The rows below fall into families. The same turns and mirrors carry the whole set onto itself and the rows of a family onto each other. For each named row, which other rows are in its family? Write them in the order they are listed.
These 30 rows form 6 families of 5 rows each.
Z_948: [ 19.4  -7.2 -18.2   0.7  14.6 -12.5 -38.2   1.6  34.7  -0.5  -6.1  36.7
 -12.4]
Z_348: [ 33.5 -20.6 -11.3 -21.8   2.0  23.1  -4.7  16.3  -2.2   3.7   2.4  35.9
  11.5]
Z_954: [ 32.3 -22.1 -11.8 -16.4  -7.4   6.4  -2.3   8.5  -8.2   8.3  11.4  40.9
  13.1]
Z_503: [ -6.2  -5.8 -19.2 -48.8 -27.3  11.8   6.1 -23.3  30.6   0.7   7.1  24.5
  -8.5]
Z_512: [ 38.7 -12.3  -9.9  13.9 -36.3 -14.7   6.1  -5.5  28.6  24.6 -24.1  -5.7
  -7.6]
Z_119: [ 23.9 -15.0 -39.0  16.1 -35.2 -11.3   3.9  -6.7  32.2  24.1 -30.8  -0.2
  -2.9]
Z_640: [-17.4   2.4 -11.0 -31.1 -30.9  17.1  12.0 -24.3  33.1  -0.1  -7.6  -4.3
  -5.0]
Z_911: [ -2.0  11.0  -9.0 -41.2 -17.1  15.3  15.8 -19.0  44.4 -14.5  10.7  13.1
  -7.1]
Z_207: [  5.1   0.0 -21.1  -2.1   7.6  -8.8 -22.7  17.1  38.6   8.0  11.2  41.8
 -22.1]
Z_208: [ 19.3  -5.0 -32.3  22.6 -38.6  -0.6   8.2 -10.7  30.6  25.4 -27.3   0.8
  10.3]
Z_69: [ 12.6 -30.3 -10.4  23.3 -16.1 -15.7  17.4   6.6  39.2 -32.0 -15.4  14.8
  13.5]
Z_554: [  9.7   5.5  -1.7 -32.8 -38.8  10.4  14.9 -25.8  47.2   2.4  -0.3   8.0
 -15.2]
Z_873: [ 20.2   4.9 -16.0 -18.4   7.0   7.7 -27.8   2.3  52.6   3.1 -17.0  36.1
 -21.8]
Z_200: [ 36.6 -22.5 -27.3 -14.6   5.0   9.7  13.6  -0.6  -1.6  -1.6  22.8  20.3
  18.8]
Z_767: [ -2.6  -8.9 -22.5 -44.6 -23.6  -0.6  11.7 -28.0  54.0  -7.3  -0.6  20.1
  -5.6]
Z_875: [ 11.6 -30.2  -1.7  22.2   3.2   7.6  26.1  -0.4  38.5 -25.5  -2.5   3.6
  15.8]
Z_889: [ 16.5 -21.1 -12.9  26.3  -6.0  22.7  10.5   3.3  38.2 -29.1  -9.4  14.6
  25.9]
Z_524: [ -2.3   3.4  -8.6 -42.0 -35.7   5.3  23.8 -12.4  41.8   3.7   3.4   7.5
 -11.3]
Z_943: [ 13.4  -9.2 -12.8  -3.0  22.7   3.9 -20.9  14.3  47.2  -8.1   7.1  37.9
 -18.3]
Z_803: [  5.7   6.2 -24.1  -8.6  17.8  -3.4 -32.9  -5.1  47.8  -3.5   0.2  27.9
 -14.8]
Z_359: [ 20.8 -22.7   1.5 -20.1   1.8   6.8  -6.5   8.7   1.7  20.4  20.3  21.8
  20.9]
Z_904: [ 18.3 -29.7   5.7  16.9   4.9   0.4  18.6   7.4  39.3 -15.7  -9.3   1.2
  27.3]
Z_874: [ 20.5   3.3 -27.9   8.5 -24.6 -21.7   5.4 -18.2  37.0  28.5 -22.8  -1.9
 -20.6]
Z_688: [ 10.0 -18.2  -9.1  16.5 -23.2   1.6  33.3   1.0  43.8 -30.6 -13.9   8.0
  18.4]
Z_469: [ 33.5 -29.7 -25.0  -5.3  -3.2   0.2   4.2   9.5  -5.8  11.9  11.0  16.3
  25.4]
Z_777: [ 17.1   0.6 -34.3   9.3 -24.8 -11.3  26.7 -10.1  21.0  29.8 -20.5  -1.2
 -17.7]
Z_283: [ 22.3 -27.5  -7.0 -12.5  -8.1  16.6  20.5   6.8  -9.3   8.1  11.8  26.7
  16.2]
Z_270: [ 14.6 -26.4 -14.1  22.5  -1.9   3.5  18.3  -2.9  59.1 -24.0 -16.4   0.1
  12.5]
Z_550: [ 19.5  -4.1 -31.1   0.9 -45.2 -14.4   2.3  -1.9  25.0  36.3 -19.1   3.3
  -7.2]
Z_916: [ -1.1   0.2 -15.9 -13.9   9.6   3.7 -39.9  -5.3  38.3   0.9   0.4  20.3
 -22.1]

Same family as Z_469: Z_503, Z_943, Z_874, Z_688
Same family as Z_889: Z_512, Z_640, Z_873, Z_359
Same family as Z_119: Z_954, Z_875, Z_524, Z_803
Same family as Z_767: Z_207, Z_69, Z_200, Z_777

The rows below fall into families. The same turns and mirrors carry the whole set onto itself and the rows of a family onto each other. For each named row, which other rows are in its family? Write them in the order they are listed.
These 40 rows form 5 families of 8 rows each.
Z_936: [-46.4 -22.0  23.0 -12.9   5.0 -20.2 -16.4 -32.9 -43.7  -6.5 -16.1  59.6]
Z_638: [-26.3  -6.0  18.1   3.7  36.0 -14.0  -8.2 -34.7 -26.9   8.3 -57.5  62.2]
Z_439: [-21.3   8.4  -2.2  10.7   5.2   3.1  -2.2 -35.6  23.0   4.2 -61.0  37.7]
Z_144: [-31.7   4.4  41.9   9.5 -15.3 -17.6 -32.3 -44.3 -12.9  15.8 -16.2  57.6]
Z_980: [-18.7  -0.2   5.7 -12.5  23.3 -20.3  21.1 -23.0  18.2 -27.1 -38.5  43.2]
Z_985: [-26.3   5.4  11.0 -14.0  35.1  -8.5  24.0 -23.8 -20.0  20.8 -33.4  64.4]
Z_821: [-43.9 -11.9 -14.9 -22.8 -14.4 -14.0   2.9 -18.9  15.0 -23.5 -37.2  45.0]
Z_960: [-19.1  14.6  21.9  15.5 -22.7 -12.8   0.0 -14.9  23.1 -25.2 -38.8  43.9]
Z_411: [-39.2  15.1 -16.1  13.2  -0.9  10.8  14.9 -46.0 -19.6  -5.7 -50.7  69.1]
Z_700: [-19.5  15.6 -15.0   9.8  20.1   5.5  12.2  -7.1   1.4 -28.0 -37.6  59.8]
Z_235: [-18.4  -6.8  10.5 -31.1   3.9  -1.9 -33.0 -23.6  21.6  14.0 -23.6  47.6]
Z_534: [-24.8  30.2   8.2  -8.6  13.1  16.5  20.8 -47.7  -3.0  14.1 -42.4  70.6]
Z_909: [-35.1  21.3  41.7   7.0  25.2  12.6 -14.1 -30.6 -34.9  -8.8 -27.0  63.9]
Z_190: [-14.2   7.8   9.1 -15.1  -0.7  15.0 -18.4 -20.0   9.3 -37.1 -28.4  29.0]
Z_305: [ -6.8   9.9  -9.9   4.9 -22.0  -2.9 -13.1 -43.9  15.0 -18.5 -49.4  52.2]
Z_238: [ -1.2   8.4  -7.5 -17.7 -11.8  -7.3 -21.1  -6.5   7.4 -21.2 -12.6  58.7]
Z_260: [-35.5  28.6  37.0  33.1  -3.9 -19.8   2.9 -24.3 -16.8  -3.0 -30.4  56.4]
Z_896: [-38.2  11.6   9.3 -23.6 -38.3  -3.1  -4.6 -12.6 -16.1  11.7 -10.3  66.8]
Z_952: [ -9.8 -30.3  14.0 -16.8  -7.6 -17.3 -28.1 -23.9  -3.9 -10.7 -28.3  34.4]
Z_37: [-10.8 -12.2  16.8 -42.4  -7.3 -20.6  -5.8 -19.3   7.1  -4.0  -8.5  56.3]
Z_629: [-27.2   9.8  27.2 -28.2  -9.4   7.7 -33.6 -25.3 -26.3 -13.7  -1.5  52.1]
Z_148: [-25.1   4.6  28.4   4.6  -7.0 -10.9 -18.1 -12.0 -24.1 -20.8   5.9  78.0]
Z_40: [-30.6 -10.3  48.3  -0.5  11.9 -23.8   7.2 -25.5 -21.7  -5.0  -1.4  60.8]
Z_573: [-27.0  18.3   2.3 -13.9  27.4  32.4   1.9 -21.5  -9.0 -10.2 -51.9  56.1]
Z_383: [-33.4 -23.9  -7.4 -19.2  16.0  -1.2   3.4 -24.2   1.2 -24.1 -58.4  53.7]
Z_78: [-15.8  10.6  18.4 -25.8 -30.8   3.7  -7.3 -43.2  -0.2   3.5   2.1  50.6]
Z_48: [-20.2  -7.5  30.9  -5.1 -21.0 -34.2 -32.9 -25.6  -2.8   6.4 -16.6  49.1]
Z_75: [-62.2 -14.4  35.6   0.8   9.0  -6.6 -12.5 -28.9  -7.9 -19.3  -0.3  51.1]
Z_969: [-57.4  -0.5   5.5  -2.6  30.1  -2.8   3.0 -30.7  16.2 -30.7 -36.3  47.4]
Z_667: [-66.6   6.5  12.2   6.0   9.9   9.1  11.4 -41.0 -21.2   9.5 -41.5  76.6]
Z_267: [-40.2  28.2  -9.1 -18.0  -7.7   4.5  15.1 -15.9  -4.9  10.4 -49.9  76.0]
Z_516: [-48.0  -6.5  -3.8 -24.7 -32.2  -5.6 -13.8 -35.6  11.2 -20.6 -18.2  46.4]
Z_818: [-33.4   8.4  13.6  -8.5  32.9   0.7 -17.3 -30.5 -11.3  37.1 -29.8  54.7]
Z_27: [-31.2  -6.7   9.9  -6.9 -43.6   0.1 -17.6 -42.0 -11.9 -18.0 -13.3  71.8]
Z_863: [-20.3  17.1  11.7  14.0  23.0   6.5   0.8 -10.4 -30.5  11.3 -24.5  82.7]
Z_527: [-19.2  12.3  10.0  -3.9  -9.8  10.3  17.6 -42.5  27.5 -29.3 -30.9  43.4]
Z_620: [-65.0  -5.8  25.7   1.0   4.5 -13.6   4.8 -27.2 -32.8   7.8 -27.1  80.3]
Z_391: [-24.5   3.6   5.8  15.6  21.5  -9.1   7.0 -22.4   4.0  16.9 -65.2  50.7]
Z_581: [-24.0   6.8  25.2  29.2 -14.0   0.9 -10.7 -46.3 -32.6  13.3 -26.3  69.4]
Z_713: [-38.0  23.1  41.3  11.5  -1.1  -4.0   8.5 -54.4 -22.7  -4.3  -6.4  63.2]

Same family as Z_48: Z_439, Z_144, Z_821, Z_667, Z_516, Z_620, Z_391
Same family as Z_960: Z_235, Z_260, Z_896, Z_75, Z_969, Z_267, Z_818
Same family as Z_980: Z_985, Z_534, Z_37, Z_40, Z_78, Z_527, Z_713

